128 stands for zero in the data rows.
Some points, each followed by its number:
[148 145 121 158 133 120 141  88 121 114 106 108] 0
[138 143 138 126 135 152 150 103 125 122 131 127] 1
[107 102 110 113 115  86  99 161 124  98 124 131] 2
[189 137 153 146 116 126 118 151 168 102 146 146] 3
[168 134 144 179 113 144 115 139 123  88 173 146] 4
[121 135 129 102  97 126 154 126 148 162 119 142] 5
[126 127 142 116 110  99 145 133 152  93 157 174] 6
[133 155 130 124  93 125 151 141 133 124 170 154] 7
[140 192 125 122 121 160 125 130 125 144 118 138] 8
[140 176 115 173 169 148  93  91 116 128  96 140] 9
[ 73 140 107  74 143 153 154 115  92 195 100 103] 10
[110 181 107  82 165 131  87 166 116 154 125 126] 11
[ 98 170  93  87 135 125 127 167 111 149 135 120] 12
[ 82 182  71 124 170 145 147 138  80 153 111  94] 13
[ 90 115 114 151 130 137 114  75 107 137 113 109] 14
[109 171 105  84 139 121 128 163 135 164 116 122] 15
[138 156 126 108 117 126 163 142 134 133 141 135] 16
[167 101 176 118  90 135 167 129 179 124 160 163] 17
[101 148 109  92 133 105 149 131 129 133 109 120] 18
[128 166  90 140  67  73 137 143 107 116 137 138] 19
[ 92 110 107 116 109 148 106 113 100 124 128 121] 20
[114 160 120  93 150 130 132 127 126 149 106 123] 21
[132 134 149  94  74 109 135 139 143 125 155 154] 22
[ 74  91  81 117 148 112 140 173  80 170  93  64] 23
[171 203 142  96  99 129 121 176 136 110 184 168] 24
[143 120 139 156 101 141 103  84 128 105 127 158] 25
[112 121 125  85 122 102 135 154 131 142 119 107] 26
[ 97 115 125  87 108 106 165 123 122 128 146 123] 27
[113  99 129 149 139 163 135 111 108 145 119 118] 28
[ 73  93 113  95 107  97 170  90 115 146 101 123] 29
[130 131 140 108 124 133 138 136 132 133 136 133] 30
[104 109 108 147 138 162 158 111  88 144  99  89] 31
[106  97 108 208 120 143 121  67 111 119 106 122] 32
[121 131 116 136 136 120 136 142 101 112 143 108] 33
[100  81 117 149 131 140 103 125 118 154 118 118] 34
[149 132 176  44  60 111 183 128 153 126 136 148] 35
[143 169 113 141 158 141 117 150 126 122 125 125] 36
[106 147 116 127 177 155 119 101  83 140  83  95] 37
[151  84 161 127 112 136 137 133 144 111 153 138] 38
[154 132 132 165 137 120 124 116 142 108 115 125] 39
[119 165 108  89 141 115 130 176 129 192 124 100] 40
[131 109 134 128 126 102 118 133 143 114 138 149] 41
[147 122 139 111  56 122 158 168 133 112 189 136] 42
[103 154 109  86 143 112 144 125 118 136  88 124] 43
[145 145 141 146 142 115 108 133 161 111 141 149] 44
[143 111 114 190 110 134 156  89 126 131 108 111] 45
[112 123 109 145 151 145 115 105 110 137  87  88] 46
[134  97 135 131  94 137 145 134 120 112 143 122] 47
[147 101 144 139  88 102 121 122 151  85 143 160] 48
[150 153 138  91 136 119 138 140 159 113 120 133] 49
[140 139 134 119 127 143 123 133 125 120 131 120] 50
[117 148 133  83 126 146 151 134 122 165 116 122] 51
[140 127 142 100 138 122 116 136 152 123 127 152] 52
[138 109 144 125 120 127 112 126 163 116 136 153] 53
[104 118 106 150 168 152 120 129  86 144 109 100] 54
[119 102 142 113 127 116 130 131 136 109 148 147] 55
[128  67 156 104  76 111 143 161 125  72 171 134] 56
[117 122 157  58 128 145 160 148 132 159 145 139] 57
[118 115 130 135 117 117 134 114 139 140 122 138] 58
[ 72 138  73 123 178 113 122 145  80 139  96  81] 59
[180 101 167 177 114 119 103 113 168  76 145 162] 60
[133 122 142 127 118 157 148 117 121 129 117 126] 61
[122 103 126 120 118  93 138 159 137 143 131 116] 62
[181 132 156 213  96 147 124  63 138  90 148 155] 63
[109 129 122  87 139 101 113 172 134 177 124 129] 64
[121 144 114 115 156 153 134 142  97 130 136 100] 65
[140 131 146 118 115 138 152  80 136 143 115 110] 66
[117 188  85 110 102  96 138 147 111 147 139 126] 67
[ 85 124 112  90 132  96 136 139  95 126 136 115] 68
[127  89 115 169 137 142 117 102 100 127  82  93] 69
[144 125 136 102  47 122 172 184 121 118 191 132] 70
[114 136 109 129 153 120 108 125 117 135 100 116] 71
[134 127 140  98 114 128 148 121 120 116 151 126] 72
[131 115 114 132 151 106 113 153 115 117 113  94] 73
[163 159 124 178 176 154 100 169 128 158 129 101] 74
[108 141  88 192 170 151 130 126  83 117 122 111] 75
[138 188  88 160 176 172 115 133  72 132 123  76] 76
[111 148  99 135 177 157 118 183 102 194 128  80] 77
[155  74 160 152  99  96 116 128 176  83 154 159] 78
[136 102 123 146 132 115 126 153 134 116 133 114] 79
[158 116 165 144 121 157 147  75 141 115 117 125] 80
[139 157 116 123 105 143 121 139 104 130 138 117] 81
[127 144 119 141 142 142 125 103 122 135 118 129] 82
[111 158 117  72 104  86 180 143 141 143 134 149] 83
[107 110 123  97 136 118 111 154 114 164 114 105] 84
[136 149 114 155 172 146 110 164 105 112 137 111] 85
[134 103 131 169 141 141 116 120 130 116 124 126] 86
[ 99 121 125 136 171 150 106 136 109 178 117 115] 87
[132 134 124 103 130 132 132 126 110 118 136 107] 88
[101 138  98 139 168 129 116 106 113 134  78 104] 89
[126 162 120 122 136 155 113 111 117 165 101 127] 90
[ 98 135 129  45  90 132 197  89 107 190 111 100] 91
[188 101 182 178 116 166 109 108 170  97 163 163] 92
[148  95 179 137 115 136 101 139 159 104 157 155] 93
[132 146  89 185 111 137 123 105  77 115 108  96] 94
[129 130 114 148 142 147 124 141 113 125 131 118] 95
[123 132 104 160 108 144 124 112  91 132 129 117] 96
[141 169 107 170 119 129 136 151 103 116 162 135] 97
[128  85 146 146 118 135 137  93 145 120 116 143] 98
[120 133  98 172 150 122  78 120 133 152 122 142] 99
[135  93 126 188 154 132  85 151 131 112 154 141] 100
[120 121 121 150 140 160 100 134 106 135 139 130] 101
[120 137 114 135 158 146 122 149 105 128 135 116] 102
[108 164 116  84 123 130 149 128 131 169 112 125] 103
[107 146 111 134 160 146 121 113 105 135 126 133] 104
[157  90 147 182  93 145 135  93 124  75 146 132] 105
[178 129 141 176  86 145 133 137 102 106 161 117] 106
[124 143 126  97 127 111 137 135 143 135 129 138] 107
[ 99 126  92 153 170 136 126 105  93 133  91 105] 108
[167 108 160 172 137 124 114 128 155 119 127 116] 109
[108 167 105 110 149 109 107 127 108 137 126 116] 110
[127 169 113 106 137  99 104 100 139 129  85 119] 111
[172 109 170 188 139 164  93 149 147 121 168 160] 112
[115 135 129  61  98 120 189 103 130 170 136 104] 113
[146 132 162 102  92 141 177 128 146 133 164 145] 114
[101 102 107 165 123 109 146  92 114 118 116 125] 115
[ 95 108 129 107 104 145 166 101 109 147 122 126] 116
[131  68 174 147  97 146 117  80 144 100 144 164] 117
[107 157  94 105 181 152 125 124  89 130  89  83] 118
[127 113 153  88 136 134 144 120 144 110 136 126] 119
[105 148 119  72 137 109 145 155 132 150 117 109] 120
[126 109 157 121 110 134 140 106 130 114 133 143] 121
[152 161 116 183 152 160 117 124 109 123 127 125] 122
[129 126 161  58 100  73 152 126 199 117 117 174] 123
[125 170 129 118 147 138 100 135 142 134 154 160] 124
[104 140 141  83 146 133 153 133 139 153 117 126] 125
[116 147 118 137 159 151 127 101 120 146 101 127] 126
[117 160 128  55 131  94 131 136 152 156 103 123] 127
[113 140 123  92 136 136 134 145 120 153 112 108] 128
[120 146 131 100 148 157 132 131 121 152 105 115] 129
[131 163 129 112 137 129 116 122 118 135 126 123] 130
[135 149 141 107 142 158 143 116 125 143 104 111] 131
[116 117 106 153 127 124 124 113 110 119 111 114] 132
[176 127 121 160 122  86 120 187 151 109 137  90] 133
[128 124 122 174 134 159 111 103 104 111 126 130] 134
[154 145 129 143 133  99 122 118 129  84 137 131] 135
[107 150  77 127 146  59 119 214 152 183 127 119] 136
[127 164 104 119  81 115 119 153 111 143 157 134] 137
[127 119 122 161 125 143 116 107 115 108 130 132] 138
[122 184  95 131 162 133 131 108 107 150  82 101] 139
[166 108 176 151 112 173 133 113 142  92 175 169] 140
[126 136 115 158 155 133  97 143 122 126 142 127] 141
[152 154 140 144 147 125 118 119 141  94 120 144] 142
[199 130 159 247  91 150 126  61 138  78 137 156] 143
[103 119 117  67  44  62 137 171 128 114 174 144] 144
[136  92 124 150 128 150 152 123 108 132 116 105] 145
[169 105 179 175 118 148 106 111 158  97 151 161] 146
[123  75 119 186 145  86  55 149 156 101 142 158] 147
[116 140 116 138 151 144 117 125 112 144 110 115] 148
[126 112 113 140 115 108 145 119 125 103 136 127] 149
[126 113 146  90 115 105 143 141 164 126 152 162] 150
[152 136 112 173 159  94  87 174 147 115 145 129] 151
[117 105 122 147 113 127 129  99 127 116 126 135] 152
[138 162 124 125 155 147 138 109 131 138  96 115] 153
[ 84 118 110  93 139 137 141 143 117 194  98  88] 154
[163  99 173 130  98 127 133  93 163  99 128 158] 155
[147 144 125 153 144 132 117 106 147 107 113 124] 156
[ 92 109 122  78 101 104 162 110 132 137 114 141] 157
[145 171 150  82 142 148 124 114 153 165 105 136] 158
[145  76 139 159 103 127 111 122 140 141 122 125] 159
[176  93 169 188 129 175  99 119 149 134 147 139] 160
[107  84 137 133 143 120 122 106 115 123 121 138] 161
[137 131 145 115 124 145 145 115 119 123 139 128] 162
[131 139 133 111 140 111 119 119 143 117 109 124] 163
[135 144 135 121 151  92 115 141 164 102 131 150] 164
[126 122 122 136 146 119 131 136 136 139 117 125] 165
[ 93 128 119  87 131 140 144 136 108 164 124 117] 166
[167 139 150 131  98 114 168 105 162 111 128 132] 167
[113 101 116 140 151 117 100 125 122 133 103 126] 168
[117  99 126 145 128 143 138 104 122 140 121 133] 169
[ 78 159  97  69 163 106 139 159 117 159 118 110] 170
[117 129 124 118 127 135 128 114 127 143  95  92] 171
[ 75 132  98 104 151 137 113 124  90 171 110 112] 172
[127 139 118 118 142 110 125 128 144 137  99 108] 173
[166  77 169 119  91 134 154 146 141  87 160 123] 174
[130 117 138 134 135 123 110 140 145 111 150 151] 175
[144 134 132 134 145 116 111 130 140 113 123 129] 176
[104  68 161  70  66  74 183  96 159 121 134 145] 177
[110 183 100  87 143 114 121 170 130 163 120 119] 178
[178 153 129 200 188 138  71 150 133 122 125 115] 179
[110 127 124 118 141 142 137 123  99 130 127 123] 180
[181 132 144 231  99 146 119  59 143  96 137 154] 181
Which three points above are nearest to each new point by angle? Their numbers follow each, nearest first.
[130 147 113 136 124 156 160 119 109 137 107 111] 31 131 153
[128  83 124 170 137  95  70 146 148 111 137 153] 147 100 41
[119  98 110 160 132 133 113 146 126 152 135 135] 34 100 99
[116 113 126 115  86  86 163  92 152 113 113 149] 177 157 58
[129 132 134 149 124 140  98  89 117 105 121 148] 25 138 134
[115 151 121  66 129 102 124 140 144 149 105 116] 127 120 107
[ 90  93 125  81  72  91 136 133 120  94 161 144] 144 56 27
[120 126 130 100 119 110 135 153 144 126 144 146] 150 144 107
[113 130 134  60  93  73 159 156 151  99 166 136] 144 150 83
[141  76 175 146  96 133 115  99 146  94 154 159] 117 155 78
[141 186 109 130 145 157 134 128 114 149 118 123] 8 139 90
[ 70 137  79 122 142 107 119  67  89 156  49 102] 89 108 71
[150 104 156 137 103 133 140  96 144 110 141 136] 155 117 121
[163 162 144  98 123 121 150 168 160 109 171 158] 24 16 7
[127 132 138 122  98 168 144 101 123 133 130 142] 61 162 1
[139 108 151 119 115 145 148 107 135 121 134 136] 121 80 155
[119  75 141 142 110 122 107 135 148 145 141 141] 159 78 147
[113 150 116  96 129  93 146 141 137 120 115 124] 18 83 107
[131  92 143 118 104 119 149 146 127  97 150 132] 56 174 47
[142 142 113 168 168 107 103 102 140  87  84 128] 156 39 176
[119 128 129 101  96  79 132 135 150 118 148 143] 144 22 150
[138 136 155  55  80 102 188 135 146 137 161 140] 35 114 30
[162  96 159 208 145 187 102  99 131 142 136 133] 160 86 112
[140 138 119 161 163 110 117  96 144  83  94 131] 156 39 142
[147 119 142 139 101 128 145  67 114 132 105 106] 66 80 0
[132 151 117 119  99 108 142 156 124 123 156 153] 7 137 70
[ 88 112 129  54 118  74 137 169 143 131 134 143] 26 107 144
[115 143 123  68 124  94 144 141 156 142 122 144] 107 127 83
[115 136 113 140 165 156 118 164 104 179 129  88] 77 87 102
[107 115 129  82 122 110 133 151 131 143 113 105] 26 120 84
[115 131 105 147  97 152 163  92  93 146 123 120] 96 31 116
[166 109 142 149 129 132  98 133 140 106 118 118] 109 60 160
[168 128 185 112 102 138 160 140 167 108 173 165] 17 114 140
[137 174  99 136 161 128 101 174 135 136 134 117] 36 85 74
[122 123 128 116 114 111 110 152 150 153 139 150] 64 150 136
[129 138 128 139 127 144 134  79 118 141 109 128] 82 66 126
[137 171 117 138 145 140 109 148 121 118 126 132] 36 85 76
[179 153 138 160 136 160 141 120 127 121 137 108] 122 106 143
[ 87 140  92 122 136 110 129  96 105 147  82 117] 89 71 108
[161 122 133 162 142 158 107 142 119 116 132 109] 179 74 122
[126 161 118 127 102 129 109 146 109 133 149 129] 137 81 67
[146 164 121 123 127 137 127 129 132 127 129 138] 8 24 36
[ 99 106  97 129 129 112 155 127 120 135  89 101] 23 29 31
[163 149 150 147 154 154 101 146 153 170 127 113] 74 179 160
[129 165 109 130  90  95 131 150 115 104 161 149] 19 137 7
[127 140 103 182 114 131 118 109  92 117 120 106] 94 96 132
[177 110 189 130  95 120 129  88 179  81 128 164] 155 60 48
[203 164 149 226 206 159  44 156 139 113 128 112] 179 74 122
[116 179  68 167 168 171 120 140  63 144  97  75] 76 148 13
[133  34 158 153 111 135 156 116 120 145 105  83] 145 159 169
[171 183 102 199 198 187  79 174 116 186 120  99] 74 179 36
[119 128 110 116 142 133 134 142 131 184 104 102] 154 40 128
[121 126 111 119 128  80 125 159 143 111 138 143] 2 41 164
[109 128  84 170 122 112 110 100 110 103 114 133] 132 115 32
[142 146 136  88 129 120 140 144 150 113 125 124] 49 107 127
[111 106 114 150 134 106 112 150 120 153 112  99] 23 73 34
[100  77 140  96  95 137 173 120 116 147 137 121] 116 27 177
[122 128 113 143 119 142 126 119 105 125 126 126] 96 94 134
[ 94  95 130  84 103 140 167 116 101 155 115 113] 116 91 29
[173 154 171  90  92 157 206 121 149 132 182 149] 114 162 16
[ 79  81  97 144 148 123 153 165  82 134 118  88] 23 59 54
[116 158 123 111 125 150 112 108 119 170 103 119] 90 129 10
[100 182  99  99 149 103 108 131 104 139 122 107] 110 11 12
[130 128 135 144 140 128 131 142 120 107 139 141] 4 100 175
[123 146 123 112 115  84 133 121 152 118 121 160] 123 107 6
[127  90 126 161 128 138 112 155 131 146 148 128] 100 34 159
[182 122 146 167  85 157 132 143 115 105 162 117] 106 4 105
[157  98 152 187 158 138  91 111 140  92 129 146] 86 146 60
[126 123 120 146 121 110 120 108 117 110 130 102] 132 94 115
[172  94 161 175 108 114 114 114 171  79 153 156] 60 78 146
[143 145 134 118 180 123  97 135 129 115 107 121] 176 163 179
[177 137 146 145 122 131 118 143 163 114 143 146] 3 44 92
[138 130 133 141 159 152 125 150 123 114 130 117] 85 95 102
[124 131 128 161 155 163 116  93 102 124 129 135] 134 82 138
[ 79 127  67 124 149 120 131 135  74 139 101 105] 59 23 172
[ 72 167  89  51 159 103 145 159 113 158 112 103] 170 120 18
[132 133 141 112 115 156 157 103 120 116 146 128] 162 1 72
[133 151 122 131 150 142 115 148 129 175 112 113] 77 40 74
[117 150 131  92 126 146 149 140 122 173 114 117] 51 103 128
[ 68 142  98  83 115 133 163 141  99 158 134 119] 166 10 170
[106 190  81  94  89  90 143 152 107 156 139 122] 67 137 12
[115  85 130 102 112  98 159 171 140 171 123 101] 62 26 84
[190 105 166 201 131 116  72 135 183  78 152 175] 60 146 92
[125 127 133 140 115 133 102  92 127 122 118 147] 25 152 138
[109 125 138  87 146 132 149 120 125 156 110 122] 125 51 10
[112 157 124 136 152 151 117 127 123 137 124 148] 104 126 9
[126 142 140  90 134 124 129 135 145 138 133 143] 107 30 127
[106  84 134 115 141 123 128 117 123 117 118 135] 161 55 29
[155 142 137 140 158 139  93 154 132 115 136 120] 179 85 74
[118 130 131  93 128  95 121 167 166 166 121 153] 64 107 127
[133  80 139 172 102 134 128 100 110  88 131 133] 105 152 138
[111 129 114 112 155  81  99 171 149 136 118 130] 136 64 2
[158 103 155 152 124 115 117 121 160  98 130 138] 60 78 146
[ 75 178  83  80 154 115 145 152 101 152  95  97] 170 43 18
[167 114 147 171 139 121 112 125 142 119 118 121] 109 39 60
[151 140 154  92 133 120 132 138 171 120 135 159] 52 49 123
[141 147 145 104  78 133 135 121 130 136 155 147] 22 7 114
[ 69  90 109  98 111  97 161  98 115 144  99 124] 29 157 116
[ 87 134 139  26 140  91 107 117 153 133 108 141] 127 107 120
[168 141 151 166 178 182  93 138 124 158 119 109] 74 179 122
[124 120 120 132 143 130 116 129 123 129 119 130] 168 71 54
[164 122 144 123 101 114 163 116 159 113 137 132] 167 17 155
[164 221 158  90 178 147 117 165 183 152 156 173] 124 24 158
[112 139  90 138 167 131 124 105 108 128  72 103] 89 108 46
[136 163 136 104 137 128 116 116 127 146 137 133] 130 158 124
[126 111 130 137 126  99 109 129 152 117 140 147] 41 147 78
[121 109 116 154 115 108 152 120 115  88 131 122] 149 115 105
[105 123 118 105 112  93 150 123 139 135 113 132] 157 29 83
[135 169 113 136 168 126  97 139 127 131 109 131] 36 9 11
[115 123 110 136 153 138 119 150 100 128 128 113] 102 54 95
[122 147 116  98 109  78 146 154 128  99 150 128] 144 83 19
[177 187 142 137 132 156 148  96 134 122 139 133] 1 8 142
[ 71  89 116  99 100 103 161  90 113 146 101 129] 29 157 116
[151  64 150 190 135 136  83 154 133 112 158 137] 100 112 147
[ 72 123  98 112 148 150 102 116  99 164 104 114] 172 10 87
[151 147 137 149 120 159 116 119 121 118 149 143] 4 140 63
[166 104 146 167  73 125 121 101 131  91 149 130] 105 63 143
[107 113 127 130 153 138 122 124 120 162 116 136] 87 172 34
[148  90 174 106 111 125 137 110 170 103 124 142] 155 38 17
[113 167  90 136 155 148 108 167  96 139 133 114] 102 76 77
[157 130 134 152  92 133 138 124 121 117 147 128] 106 4 105
[116 145 129 101 132 111 133 132 142 137 126 143] 107 127 83
[145 153 134  90 123 145 151 128 116 146 131 110] 51 131 113
[121 133 105 146 110 147 119 118 103 119 134 127] 96 94 134
[ 96 168 111  61 126 121 156 145 139 183 115 135] 103 15 120
[133 134 138 112 133 108 102 149 150 150 115 127] 64 127 136
[157 118 182  56  53 105 179 110 167 114 143 140] 35 22 114
[137 133 136 103 127 145 128 136 129 123 132 118] 50 30 88
[ 88 101  87 172 131 127 102 106  75 104 113 108] 132 14 108
[165 135 138 181  93 161 151 124 107 115 157 103] 106 4 105
[129  77 129 102 111  55 124 182 149 124 142 111] 62 2 26
[162 125 108 213 152 114 112 143 138  66 134 127] 39 151 100
[119 143 117 117 142 113 127 131 141 145  95 114] 173 43 111
[116 116 132  90 119 100 143 162 146 124 143 150] 150 144 107
[124 123 110 134 162  97 108 169 120 136 102 100] 73 165 136
[132 128 129 112 134 121 125 112 106 111 137 107] 88 33 72
[123 183  98 101 185 129  92 147 127 136 111 107] 11 110 178
[147 170 103 182 101 138 131 156 117 117 176 133] 97 4 106
[ 56 132  81  87 131 101 131 125  97 161  89 105] 172 43 18
[107 143 128 103 133 147 143 104 107 161 121 116] 10 91 166
[146 139 159  99 137 127 135 137 167 125 140 156] 52 49 150
[131  96 116 173 133 150 141 123  98 135 116  90] 145 69 31
[127  98 110 175 142 116 101 165 124 124 150 128] 100 147 79
[142 121 141 129 117 136 137  81 122 136 106 102] 66 80 0
[171 121 141 163  88 148 126 129 117 105 148 113] 106 4 105
[114 202  99  92 186 150  77 179 102 165 121 121] 11 178 12
[108 101 113 165 180 151 107 124  92 137 112  89] 54 108 46
[196 163 130 224 198 147  50 153 137 115 123 116] 179 74 141
[145 138 150 121 126 155 136 110 119 125 144 132] 162 1 140
[ 95 153  73 136 190 128 117  96  96 146  44  95] 89 71 108
[147 146 131 169 166 134 121 107 138 121 122 121] 156 39 9
[ 95 103 111 124 124 103 142 117 111 127 113 129] 29 115 157
[115  81 144  97 100  87 137 128 154 112 123 144] 177 123 55
[106 143  97 131 163 121 118 108 114 136  83 112] 89 71 108
[106 125 124 116 133 120 127 161 146 132 149 151] 150 64 175
[117 102 118 125 113 119 132 110 124 129 115 110] 29 115 152
[127  97 135 116 109  72 123 173 147 121 137 120] 62 2 144
[143 152 145  88 108 125 150 114 142 137 128 131] 35 113 30
[123  98 138 134 125 121 138  95 134 123 105 127] 98 152 161
[120 117 104 133 161 106 112 163 109 115 106  90] 73 59 23
[ 98 137 116  86 109 131 152 143 116 157 136 132] 166 51 103
[119 157  97 126 153 140 132 144 116 141 111 104] 13 118 139
[139 161 123 160 164 148 102 102 131 140 102 123] 9 82 126
[130 152 129 113  93 122 146 140 129 131 162 150] 7 22 70
[160 108 148 166  90 131 125 111 130 105 144 133] 105 63 143
[116 124 128 115 135 138 157 134 102 129 137 119] 180 65 166
[120 135 118 129  94 129 128 158  93 134 167 116] 137 70 81
[ 68 131 136  30 135 122 179 135 146 159 117 160] 125 57 157
[124 150 122  93 113  96 153 120 125 134 127 125] 83 18 107
[150 117 130 147 124 151 139 147 115 118 113  83] 145 95 69
[142 113 121 172 150 135 102 122 130 121 114 112] 86 179 69
[122  69 133 177  75 129 140  70 113  82 130 136] 152 105 98
[ 72 138  74 113 146 118 143 133  80 132 111 103] 59 13 172
[165 134 140 123 118 105 145 124 167  95 107 128] 167 49 3
[108 151 104 102  85  77 132 155 119 111 153 141] 144 19 137
[120 137 126 130 134 145 133  99 128 141 131 149] 82 126 1
[125 113 123 154 137 135  97 151 125 142 140 140] 100 141 101
[126 100 158  93 116 122 137 151 156 128 158 156] 150 55 17
[ 73 114  86 105 115  90 126 154 125 145 124 137] 68 2 136
[146 140 125 158 135 123 143  79 116 114 103 103] 0 45 156
[ 95 155  93 112 161 134 115 140 105 184 114 128] 172 13 87
[118  88 127 161 148 127 119 127 130 115 122 141] 86 100 161
[117 129 117 109 127 119 142  91 110 136  97 101] 171 29 91
[162 115 171 141 108 166 136 124 143 105 170 162] 140 92 146
[146 129 129 155 105 146 138 127 109 124 148 113] 106 96 4
[127  60 141 137  76 128 140 105 112  92 133 121] 47 105 152
[ 92 118 110 141 163 148  92 136 112 198 113 103] 87 77 148
[ 95 132  96 153 144 133 125 100  89 129  91 114] 108 89 132
[135 122 120 154 119 101  70 136 130  68 149 152] 147 175 135
[138  42 136 183 109 116  94 132 145 103 134 103] 159 79 86
[155 106 124 160 137 157 132 147 111 125 108  73] 145 69 95
[163 130 143 117 110 103 138 117 142  97 134 121] 167 135 48
[144 130 160 121 123 150 152 102 131 117 153 131] 162 1 140
[172  86 200 120  69 112 137  84 189  85 126 171] 155 48 17
[ 99 157  98 128 162 148 125 117 102 143 120 131] 104 13 148
[129 149 111 151 155 150 136 136 112 140 118 118] 76 148 75
[132 104 159 124  99 130 103  96 132  93 130 150] 117 155 25
[156 133 134 133 140 128 114 130 138 118 121 124] 176 179 142
[ 91 127 111  92 125  71 120 165 136 168 120 128] 64 26 136
[131 143 133  95 123 150 143 127 111 144 130 101] 51 88 131
[ 78 142  92 115 139 122 122  81 104 153  64 115] 89 71 172
[ 94 151 105 114 136 144 104 128 100 154 107 116] 172 148 13
[129 141 123 104  76 124 147 154 106 128 159 125] 70 42 137
[103 146 103 113 169 134 113 179 114 177 134 111] 77 40 11
[145 178 120 138 170 145  91 137 131 130 106 123] 36 9 179
[170 169 145 147 138 151 151 108 148 135 144 121] 1 167 80
[103 135 112 122 133 110 124 143 119 120 146 146] 68 2 12
[104 100 120 140 132 153 151 111  95 155 112 103] 31 28 145
[120 155 130 117 150 142 122 122 147 156 137 163] 124 158 8
[123 132 141 141 146 141  74 104 137 140 122 154] 99 9 124
[124  77 155  99  85 118 150 153 123  83 163 135] 56 174 47
[135  82 136 166  83 130 151  97 139  77 148 139] 105 152 117
[124  71 153 100  77 107 147 174 124  75 182 133] 56 174 42
[142 106 131 159 103 130 147 109 128  94 138 148] 105 143 63
[118 139 105 175 109 156 122 108  72 129 123 111] 96 94 134
[ 94 129 122  75 135 119 162 126 134 157 114 140] 125 157 103
[105  98 125 104 128 102  92 133 139 125 115 140] 2 168 41
[149  62 153 192 128 139  85 154 134 103 167 139] 100 112 160
[ 81 138  94 110 152  88 140 124  97 124  85  96] 59 43 18
[128 114 129  82 113  82 136 164 144 114 122 116] 26 62 144
[167 151 154 125 133 132 144 134 174 108 144 151] 3 44 49
[ 68 173  83  43 192 104 143 166  96 177 109  96] 170 120 12
[134  83 150 145 117 132 133 103 143 124 114 143] 98 117 159
[131 115 132 180 153 137  90 133 134 126 136 143] 100 86 141
[129  81 128 182 157 126 113 109 125  96 123 128] 86 100 138
[111 155 122 128 150 136 130 122 115 142 139 142] 104 13 124
[159 156 157 123 136 166 169 134 122 141 167 126] 162 114 1
[ 91 113 125  85  95  96 184 118 120 124 146 117] 27 157 177
[140 148 114 117 125 120 159 142 132 135 133 137] 16 83 67
[118 109 120 121 115 121 133 122 121 140 118 111] 29 23 154
[123 155 123 120 106 128 119 134 116 128 152 131] 137 81 24
[ 76 122 103 132 133 141 129  79  97 158 110 113] 14 172 108
[161 118 149 177 148 138 135  89 143 104  88 114] 39 156 0
[145 152 144 131  88 137 134 131 129 123 161 153] 7 24 42
[144  93 147 163 124 146  92 122 142 142 136 134] 160 159 112
[108 145 115 101 165 136 138 126 106 144  90  95] 118 37 129
[162 168 113 184 175 171 100 160 124 167 130 105] 74 179 122
[106  89 142 103 127 112 121 125 144 127 131 149] 55 150 177
[135 104 161 113 140 147 143  84 138 123 109 121] 80 66 98
[112 131 114 107  74  80 136 160 118 108 158 139] 144 19 70
[122 119 127 124 139 119 131 132 139 140 122 122] 165 173 64
[130 174 115 130 143 142 102 150 121 122 125 124] 36 11 85
[129 142 130  68  79  95 181 112 139 143 113 110] 113 91 35
[184 139 147 147 112 138 119 155 161 111 139 138] 3 92 60
[130  83 169  78 120 122 169 137 153 102 139 139] 119 177 55
[106 138 126  51 127  75 137 127 156 145  93 124] 127 107 18
[110  89 121 168 160 129 108 115 121 102 129 127] 86 100 161
[174 100 156 181 117  97 134 104 146  54 146 143] 60 105 78
[143 134 136 175 164 153 107 127 145 131 150 161] 112 100 179
[108 153 104 112 125  88 134 169 141 143 145 147] 136 67 178
[103 111  98 168 137 123 109  88  85 120  88  83] 132 69 46
[139 133 129 150 129 160 112 116 117 115 133 131] 134 138 122
[112 165 105 113 143 110 108 133 115 134 129 113] 110 11 178
[170 128 151 161  73 125 146 122 125 102 151 128] 106 105 143
[123 109 134 140 154 146 132 124 128 139 123 132] 28 169 87
[ 93 159 100 115 163 127  71 168 107 139 161 130] 11 110 12
[168 167 138 131 146 123 109 111 146  97 140 127] 142 135 176
[ 66 126  99  83 139 126 128 146 101 219  75  80] 154 10 172
[137 150 122 127 132 149 158 106 110 144 130 112] 1 131 153
[171 141 140 157  77 148 131 114 114 124 149 118] 106 63 143
[133 159 116 119 134  92 105  98 137 127  92 110] 111 163 173
[162 141 146 160 175 179 100 128 121 155 118 110] 74 179 122
[110 178 129  88 164 127 130 120 135 158  90 129] 21 43 158
[ 90  90 128 144  98 119 128  74 114 116 115 150] 152 115 161
[101 144 114 115 131  94 142 133 125 123 141 150] 83 68 18
[161 121 119 161 129  88 121 184 142 105 122  98] 133 79 151
[133 166 115 124 143  89 101  93 139 127  85 108] 111 163 173
[149 127 134 136 127 114 161 113 140 128 112 117] 167 0 66
[135 106 139 138 143 122  97 139 144 104 155 161] 175 147 93
[154  74 167 154 100 111 138 107 161  90 151 146] 78 155 48
[127  85 126 179 144  94  60 135 149 101 132 151] 147 100 175
[127 129 134 119 123 122 136 129 125 126 136 125] 72 27 35
[ 84 140  85 152 139 134 145  81  73 148  81 106] 108 31 89
[138 117 135 139 120 142 113 131 122 102 145 135] 4 140 105
[ 94  91 111 118 128  97 111 146 114 103 136 111] 2 68 73
[128 120 135 103 111 106 128 153 173 116 153 159] 150 6 123
[142 112 146 127  71 114 144 118 146 106 145 160] 48 22 17
[117 130  97 167 148 117  75 126 128 146 120 139] 99 141 168
[127 158 115  88  97 114 186 157 120 131 150 113] 16 83 70
[105 148 131 102 134 148 147 100 111 158 126 119] 10 91 51
[125 134 130 107 136 117 128 119 102 116 136 105] 88 68 33
[ 79 144 104  75 110 127 170 138 101 158 130 125] 166 91 10
[131 133 116 139 151 143 122 121 117 141  94  99] 46 148 37
[126 102 120 159 134 130 123 108 115 126 105 107] 69 132 32
[103  73 122 173 138 137  93 110 115 150 108 130] 34 168 69
[126  80 125 170  81 119 145  83 121  96 125 136] 152 105 98
[ 99 113 110 106 111 119 118 121 110 130 115 126] 20 29 68
